[[133 113  81 155 162 101  75]
 [ 87  92 105 107 115 100 102]
 [ 94  93 105 120  61 124 104]] value 133

[[109  78 116 114]
 [114  56 166 130]
 [ 43  55 161  72]] value 109

[[100 103  99 162]
 [100 116 165 163]
 [ 99  98 100 165]] value 100

[[137 144 108 105 131 141 109]
 [107 122  87 101 100 150 101]
 [148 156  91  90 143 146  88]] value 137

[[ 96  66 156 100]
 [ 75  54 144  76]
 [104 129  81  92]] value 96

[[131  74  73 154 167 141]
 [ 80  74 107 108  95  83]
 [ 73  90  80  59  89 108]] value 131

[[ 96  82 122  98]
 [151 136  71  88]
 [ 92  80 124 100]] value 96

[[ 94  49  53  96 112]
 [ 49  32 115 120 122]
 [ 89 153  88  84 100]] value 94

[[124  99  72  87]
 [151 101 101  59]
 [103  93  70  89]] value 124
---
[[ 98  64 103  82 104 135  88]
 [144 103 144 123  49  75  91]
 [161  92  97  87  38  49 101]] Out: 103

[[129 109  45  92  93]
 [139 119  50 159  80]] Out: 45

[137 138 157 152 114] Out: 157

[[145 126 107  91 106  82]
 [ 96  96 111  46  83  55]] Out: 107

[109  76 111 157] Out: 111

[134 115 112 124 121 152 105] Out: 112
---
 52  68  65  79  55  37 107 yields 65
 57  83 155 114 yields 155
 64  79  90  48 152 147 yields 90
 68  64  53 131 144 142  46 yields 53
 60 143  43 135 116 yields 43
 94 131  78  31  69  65  36 yields 78
 36 111  69 167 108  93 yields 69
123  93 114 104  29  83 yields 114
---
49	107	110	111	110	54
121	91	76	82	78	119
140	96	89	93	89	135
→ 121

167	148	113	80	58 → 113

76	91	104	107
90	151	140	130
→ 130

89	160	67	149	78
60	35	81	76	112
→ 112

40	104	88	155
28	79	109	68
30	104	33	114
→ 109

50	70	49	143 → 50

113	171	90	43
97	66	103	125
→ 113
---
 76  94  57 157  94
 93 123  74 144 121
134 143  60  85 105
ans = 85

116 103 116  90  70
109  90  56  49  65
 89 108  38  83  66
ans = 83

 95  95 146 112  99  40 110
 71  58 133 118  95 120  80
 83  99 156 104 108  66  58
ans = 66

128  87  80 119  35  53
106  92  86  98  88 105
117  79  74  86  78 105
ans = 78

150 117  91  95  78 153
 79  57 122  69 122 107
153 137  83 104  75 145
ans = 75

 86  34  80  35
 71 106  68 112
103  40 101  42
ans = 101
---
33	85	102	130 out 102
49	136	93	95 out 93
33	96	138	114 out 138
113	103	162	129 out 162
78	144	163	154 out 163
158	130	114	109 out 114
---
144 161 102 165 --> 102
 89 115 101  75  44 111 --> 101
 59  70  59  29 171  43 156 --> 59
 42  64  89  91  66 159 --> 89
164  82  84 144  72 --> 84
139  57  44  74 --> 44
---
[114  78  52  37 110] gives 52
[ 95 129  39 117] gives 39
[153 103 112  55 164  63] gives 112
[171 138 105 132 113] gives 105
[ 84 125  85 115  45  65] gives 85
[ 75  87 128  85  57  52 155] gives 128
[ 75 116  95 112  33] gives 95
---
[131, 144, 114, 169, 72, 143, 62] value 169

[84, 153, 59, 75, 95] value 59

[133, 71, 86, 38, 159, 125, 119] value 38

[[91, 81, 82, 84, 92],
 [88, 112, 47, 57, 74],
 [119, 124, 125, 100, 118]] value 47

[160, 135, 46, 43, 41] value 46

[108, 129, 125, 134, 119, 167, 78] value 134

[91, 44, 125, 105, 138] value 125

[64, 41, 115, 82, 113] value 115

[[86, 91, 56, 124, 122, 120, 104],
 [100, 48, 117, 85, 99, 85, 38],
 [80, 75, 62, 141, 74, 86, 96]] value 85
---
152  99 129  81 137 Answer: 99

 28 104 101  73  96 112
 58  76  96  83 101 123
Answer: 96

138 167  36 165
 92  99 109 101
Answer: 92

 84  86  84  81  79 170  98
 93 125 112 118  48 134 103
 55  49  78 134 103  90  83
Answer: 134

 52  62  78  69
137 150  86  33
Answer: 137

 41  76  65 132  95  86 111 Answer: 132

112  70 117  31 Answer: 112
---
[153 140 139  29  92 148  71] Answer: 71
[ 84 105  42  46  54 127] Answer: 127
[117  72 162 121] Answer: 121
[ 33 130  98 121] Answer: 121
[ 86 145 160 107 126 120] Answer: 120
[ 95 106 129  43 100] Answer: 100
[110 114 148 160] Answer: 160
[36 44 29 65 95 79] Answer: 79
[ 65  90 161 105  94  92  73] Answer: 73
[ 58 146 117  46 121  99] Answer: 99
---
[[137 162  93  64  93  83]
 [ 65 167 170 122 162  99]] | 122

[114  76 125  35] | 76

[ 72  30  81 112 158] | 81

[ 84  97  55  80 131 162] | 80

[ 77 127 129 155 105  42  45] | 105

[[ 81  69  71 170  91  99  53]
 [128 104 116  90  86 122 133]] | 86

[120 100 107  59 152  89 102] | 152

[ 34  69  83  95 103] | 83
